Every row has a hidden score. In each pair, how much higher is the second row's than the first's? 15 means about the same, 30 much higher and 0 much lower. The score is a weighted sum of the row's numbers plus the product of two more (or one squared), each taken from its middle value.
[-19. -44. 3. -28. 13. -21. -18. -15. -3. -13.]
[-32. 4. -24. 30. -27. 38. 21. 43. -22. -10.] -> 19
[24. 58. 54. -9. 17. -26. -9. -11. 36. 22.]
[-36. -2. 15. 17. -23. 7. 25. -6. -9. 6.] -> 18
[-16. 36. 12. 43. -56. 30. 44. 33. -43. 0.]
[74. 16. -18. -44. 47. -3. -28. 44. -28. -2.] -> 6
[63. 22. -23. -34. 41. -16. -40. 5. -5. 1.]
[-59. 15. -21. 43. -35. 40. 63. 30. 1. 32.] -> 26
[26. 42. 45. -8. 48. -52. -22. -27. 46. 23.]
[-25. 28. 16. 33. -46. 26. 54. 38. -52. 25.] -> 21
[14. -23. -13. -24. 22. -17. -31. 2. 35. -31.]
[45. 11. -38. -55. 48. -6. -20. 5. -5. 9.] -> 2
[-2. -14. 1. -3. 25. -12. -20. 4. 12. -25.]
[-50. 10. -30. 27. -30. 51. 49. -2. 12. 25.] -> 16
[-28. -43. -9. -22. 23. -17. -11. -13. -4. -20.]
[46. -7. -4. -32. 24. -2. -31. -21. 14. 1.] -> 9
[21. 45. 50. 7. 26. -31. -15. -38. 37. 38.]
[-2. 4. 32. -12. 14. -47. -22. -3. -21. -6.] -> 21
[12. -47. -16. -26. 7. 8. -27. -10. 36. -10.]
[-21. 27. -11. 5. -21. 42. 48. 30. -17. 13.] -> 9
[17. -38. -6. -30. 18. -9. -35. 0. 20. -12.]
[64. 24. -2. -21. 43. -48. -34. 7. -33. -18.] -> 11
[23. -45. -10. -15. 28. -16. -44. -19. 43. -20.]
[4. -50. -23. -19. 28. 0. -28. -9. 44. -3.] -> 15
[9. -51. -21. -29. 36. 17. -32. 12. 42. 5.]
[-15. 19. -21. 9. -30. 54. 37. 43. -14. 7.] -> 14
[83. 19. -23. -45. 57. -15. -35. 8. -22. -6.]
[-25. 4. -9. 25. -68. 72. 53. 30. -8. 23.] -> 10
[-25. 6. 17. 43. -36. 11. 36. 22. -40. -5.]
[-19. -49. -6. -2. -14. 9. -28. -2. 34. -30.] -> 14
[-58. 12. -15. 55. -52. 47. 48. 54. -3. 1.]
[8. -40. -24. -31. 20. 19. -1. 9. 1. 0.] -> 1
[-13. 30. 42. 22. -17. -3. 36. -13. -22. 22.]
[8. -33. -6. -2. 14. -15. -26. -10. 17. -18.] -> 14
[-31. 42. 1. 61. -58. 49. 66. 36. -20. 41.]
[-34. 10. 20. 30. -30. 21. 22. 1. -17. 10.] -> 13
[38. 13. -16. -38. 35. -24. -18. -10. -32. 15.]
[-17. -44. -5. -8. 17. -35. -25. -32. -6. -37.] -> 17
[5. -38. -11. -10. 14. -7. -28. -13. 20. -32.]
[3. 42. -10. 25. -27. 40. 35. 21. -3. 6.] -> 13
[-22. 11. 10. 38. -33. 33. 42. 3. -8. 16.]
[44. 22. -17. -53. 61. -38. 5. -8. -9. 17.] -> 11
[-53. 13. 33. 45. -36. 8. 39. 10. -6. 26.]
[3. -41. -19. -11. 25. -9. -33. -14. 27. -14.] -> 12
[32. 28. -15. -55. 63. -45. -12. -1. -28. 12.]
[49. -26. -34. -42. 11. 13. -26. 1. 16. -8.] -> 15
[19. 49. 49. 9. 19. -45. -18. -33. 40. 17.]
[-2. -38. -1. -22. 21. -40. -25. -49. 21. -18.] -> 17
[-26. -4. 17. 58. -64. 41. 17. 17. -6. 4.]
[17. 37. 42. -8. 17. -37. -21. -34. 35. 14.] -> 12
[20. 33. 37. -35. 25. -51. -10. -7. -23. 28.]
[-56. 1. 14. 28. -30. 14. 46. -23. 0. 38.] -> 22
[-22. 26. -4. 41. -52. 39. 59. 16. -25. 21.]
[-5. -22. -17. -42. 36. -13. -23. -24. 20. -4.] -> 11
[-18. 14. 18. 52. -48. 26. 43. 8. -25. 18.]
[23. 36. 50. 15. 20. -44. -27. -34. 48. 10.] -> 7
[-56. -28. -33. 18. -32. 51. 27. 0. 44. 13.]
[-71. 0. 27. 59. -51. 13. 41. 16. -12. 7.] -> 11
[-22. 12. 15. 18. -40. 34. 42. 2. -6. 33.]
[-9. 21. -13. 23. -34. 40. 32. 45. -30. 3.] -> 20
[10. 50. 40. 23. 17. -38. -18. -39. 48. 22.]
[-1. 44. -19. 26. -29. 51. 51. 11. -4. 31.] -> 13
[29. -7. -21. -44. 54. -29. -30. 10. -12. 7.]
[-49. -1. 13. 31. -35. 23. 35. 20. -14. 25.] -> 22
[72. 19. -7. -31. 28. -11. -44. 12. -13. -7.]
[-3. -10. 0. -4. -3. -8. -8. -10. -7. -23.] -> 22
[28. 4. 21. -27. 34. -45. -24. -17. 2. 9.]
[30. -15. -17. -20. 42. -25. -30. -10. 16. -15.] -> 16
[-44. -17. -23. 25. -18. 33. 42. 2. -5. -5.]
[-54. -12. -19. 6. -23. 42. 41. 21. 1. 19.] -> 9
[21. -21. -6. -26. 27. -14. -39. -23. 29. -26.]
[-34. 5. -37. 18. -19. 49. 42. 22. -9. 9.] -> 17
[-11. 38. -18. 52. -46. 44. 28. 59. -48. -19.]
[48. 36. -18. -47. 34. -32. -7. 11. -12. 14.] -> 7
[28. -29. -22. -17. 15. 9. -29. 1. 29. -18.]
[-37. -11. 2. 43. -36. 40. 23. 12. 21. 16.] -> 15
[17. 49. 59. 5. 31. -60. -16. -34. 36. 13.]
[31. 31. 52. -12. 38. -45. -29. -35. 76. 22.] -> 19
[7. -15. -34. -14. 12. 2. -7. 7. -10. -21.]
[17. 4. -10. -21. 23. -20. -16. 36. -9. -26.] -> 16
[-2. -35. 12. -22. 24. -34. -40. -33. 28. -19.]
[-47. 17. 12. 36. -31. 27. 46. 0. 3. 41.] -> 15
[-8. 54. -3. 36. -43. 45. 55. 27. -46. 32.]
[-15. 22. 17. 54. -33. 30. 28. 2. 4. 20.] -> 13
[56. 46. 35. -33. 55. -63. -34. -7. 46. 28.]
[-60. -14. 20. 46. -26. -4. 16. 2. 6. 2.] -> 17
[-9. 37. -33. 9. -5. 37. 50. 46. -33. 10.]
[-2. -34. -39. -29. 30. 0. -14. 5. 17. -14.] -> 17
[23. -35. -26. -24. 24. -3. -39. -3. 32. -30.]
[37. -14. -22. -58. 58. -16. -33. 3. 12. 12.] -> 5
[21. 52. 63. 34. -16. -27. -31. -32. 32. 17.]
[-14. -37. -12. -20. 24. -11. -12. 0. -10. -25.] -> 21
[14. -37. -13. -18. 16. 0. -33. -9. 17. -23.]
[-35. 30. 47. 59. -50. 7. 46. -12. -18. 30.] -> 20
[42. 8. -6. -39. 7. -10. -31. 7. -17. 2.]
[-38. 21. -10. 37. -17. 30. 62. 25. -13. 21.] -> 21
[43. -7. -14. -41. 32. -16. -17. 14. -22. 9.]
[-26. 21. 2. 56. -55. 32. 60. 24. -23. 15.] -> 21
[-28. 39. -26. 42. -40. 43. 58. 45. -32. 8.]
[19. 65. 86. 27. -23. -35. -45. -30. 8. -10.] -> 8
[-43. 7. 5. 52. -43. 39. 45. 15. 4. 16.]
[-14. 0. 9. 34. -32. 30. 20. 21. -17. 4.] -> 13
[-5. 21. 43. 30. -41. 25. 34. -19. -16. 34.]
[9. -42. -6. -28. 22. -17. -36. -40. 33. -9.] -> 11
[9. -20. -16. -20. 26. -23. -34. 5. 3. -35.]
[26. 5. -16. -37. 43. -30. -37. 17. 9. 10.] -> 7
[-63. -31. -16. 23. -19. 26. 43. 3. 20. 34.]
[46. 31. 57. -7. 22. -40. -35. -36. 32. 17.] -> 5
[24. -20. -25. -21. 22. 1. -21. 5. 9. -18.]
[48. 18. 24. -24. 27. -44. -26. -20. -28. -5.] -> 15
[6. -56. -15. -33. 22. -3. -26. -7. 16. -8.]
[37. 32. 34. -5. 12. -65. -23. -20. -48. -20.] -> 19
[64. 6. 2. -18. 27. -32. -40. 0. -7. -23.]
[-5. -46. 4. -16. 32. -15. -23. -2. 20. -19.] -> 16
[17. -23. -11. -32. 21. -1. -19. -17. 7. -5.]
[-42. 19. -22. 46. -41. 54. 52. 33. 3. 13.] -> 25
[-31. -14. 3. 52. -54. 39. 20. 22. -18. -19.]
[2. -6. -7. 35. -24. 41. 21. 23. 0. -10.] -> 12
[-21. -22. 0. -28. 23. -26. -9. -19. -6. -12.]
[-36. -29. -43. -22. 0. 0. 10. 12. -25. -37.] -> 21
[-11. -42. 5. -8. -6. -2. -28. -12. 24. -18.]
[-20. 18. -18. 45. -38. 41. 27. 13. -9. -5.] -> 19
[23. -38. -4. -31. 30. -26. -37. -20. 16. -15.]
[37. 0. -3. -41. 14. -7. -30. 14. -16. 18.] -> 13
[46. 24. -15. -44. 20. -4. 1. 18. -35. 17.]
[-39. 14. 11. 16. -17. 4. 11. 44. -44. -29.] -> 23
[-22. 20. -8. 11. -25. 40. 55. 15. -20. 19.]
[1. -27. -27. -30. 15. -10. -5. 7. -25. -9.] -> 25
[-13. 56. 50. 43. -2. -40. -29. -39. 36. 20.]
[-41. 19. 17. 51. -37. 32. 52. 4. 5. 37.] -> 23
[21. -17. -54. -36. 12. 29. 0. 21. -2. -3.]
[15. -9. -16. -15. 15. -16. -24. -12. -1. -26.] -> 19
[-4. 51. -18. 30. -35. 51. 49. 34. -31. 12.]
[-20. 11. 28. 47. -48. 24. 17. 40. -27. -11.] -> 16
[46. -2. -10. -38. 34. -19. -31. 16. -3. 3.]
[-43. 10. -2. 28. -36. 34. 55. -3. -9. 17.] -> 19
[25. 67. 65. 29. 14. -53. -35. -45. 30. 11.]
[-3. -59. -21. -21. 23. 4. -18. -7. 13. -17.] -> 22
[20. -44. -15. -26. 21. -11. -37. -17. 29. -21.]
[24. 41. 57. 0. 6. -31. -24. -24. 41. 14.] -> 13
[32. -19. -27. -23. 12. -5. -21. -12. -5. -11.]
[11. -31. -23. -20. 1. -2. -32. -4. 22. -24.] -> 16
[-15. 18. -31. 22. -29. 59. 42. 24. -13. 2.]
[-44. -52. -3. -21. 6. -11. -9. -14. -2. -25.] -> 16
[10. -40. 15. -10. 20. -20. -34. -18. 34. -25.]
[64. 16. -5. -32. 24. -5. -30. 22. 13. 18.] -> 9
[-16. 16. 5. 57. -54. 18. 25. 39. -48. -20.]
[-10. -23. 1. 0. 14. -28. -15. -27. -3. -34.] -> 12
[54. 15. 4. -44. 34. -16. -19. 21. -24. 16.]
[-21. -6. -16. -4. -28. 58. 19. 50. -1. 4.] -> 13
[-9. -50. -8. -24. 22. -22. -22. -12. 10. -30.]
[-16. 20. 20. 27. -36. 25. 28. 2. -24. 25.] -> 14
[11. -11. -30. -39. 17. 7. -9. 1. -6. -8.]
[-18. 2. -10. 40. -44. 55. 25. 21. -1. 2.] -> 19
[76. -2. -13. -42. 27. -8. -47. -6. -9. -13.]
[-32. 13. -23. 32. -39. 50. 54. 20. -18. 23.] -> 20
[-8. 20. 14. 54. -55. 34. 29. 1. 3. 15.]
[57. 21. -8. -30. 31. -40. -32. 8. -17. -6.] -> 10
[32. -8. -14. -48. 8. 1. -18. 34. -10. 5.]
[-54. -2. 0. 45. -32. 18. 51. -4. 6. 27.] -> 26
[18. -32. 6. -18. -2. -8. -42. -13. 14. -33.]
[-37. 6. 4. 33. -35. 38. 32. 4. 13. 23.] -> 16
[-49. 24. 9. 23. -35. 25. 61. -3. -7. 30.]
[-50. 25. 3. 55. -46. 16. 42. 25. -31. 11.] -> 21
[33. -13. -34. -38. 27. 15. -17. 15. 13. 3.]
[63. -28. -22. -34. 12. 23. -45. 6. 34. -10.] -> 13
[-24. 9. -16. 41. -51. 44. 31. 18. -1. 9.]
[29. -31. -25. -23. 32. -6. -36. 2. 30. -29.] -> 15
[-41. 26. 9. 18. -32. 18. 53. -5. -11. 44.]
[39. 32. -4. -37. 32. -25. -1. 3. -41. 22.] -> 15
[-43. 14. -20. 35. -6. 15. 41. 9. -19. 6.]
[-32. -70. 31. -9. 14. -38. -37. -48. 12. -39.] -> 15
[-36. -19. -31. -39. 22. -13. 11. -8. -36. 1.]
[-52. -7. -34. 32. -35. 46. 36. -2. 7. 18.] -> 16
[31. 5. 8. -40. 40. -34. -10. -17. -6. 11.]
[-18. 35. 25. 42. -58. 39. 38. 38. -29. 7.] -> 15
[-30. -53. -11. -20. 6. -21. -6. -11. -38. -28.]
[-24. -10. -36. 30. -30. 40. 32. 3. 5. -2.] -> 10
[2. 42. 60. 19. 2. -42. -26. -36. 37. 5.]
[6. -47. -19. -14. 40. -18. -27. -5. 20. -26.] -> 11
[-1. 36. 23. 29. -48. 35. 39. 28. -43. 10.]
[-49. 13. 19. 18. -24. 11. 50. 1. -19. 32.] -> 18
[2. -33. -18. -16. 37. 0. -30. -25. 36. -1.]
[-15. -56. -13. -9. -4. -2. -23. -17. 11. -27.] -> 22
[32. -14. -31. -35. 13. -9. -30. -30. 33. 10.]
[-49. -12. 19. 45. -42. 32. 16. 20. -5. 5.] -> 15
[43. 20. 22. -23. 44. -59. -28. -2. -20. -10.]
[-47. 17. 0. 38. -51. 43. 60. 9. -6. 31.] -> 20
[5. -26. -13. -14. 12. -12. -20. -9. 18. -29.]
[45. 6. 5. -34. 2. -10. -13. 9. 1. 14.] -> 5
[-21. 19. 24. 23. -42. 35. 23. 23. -18. 3.]
[16. -28. -26. -22. 4. 0. -20. 3. 11. -20.] -> 23
[-31. -43. 0. -27. 51. -36. -20. -20. 0. -16.]
[-21. 18. -14. 20. -28. 36. 34. -2. -2. 28.] -> 18
[-57. 6. 1. 24. -14. 18. 38. -3. 12. 34.]
[29. 35. 46. -22. 36. -67. -33. -22. -7. 7.] -> 8
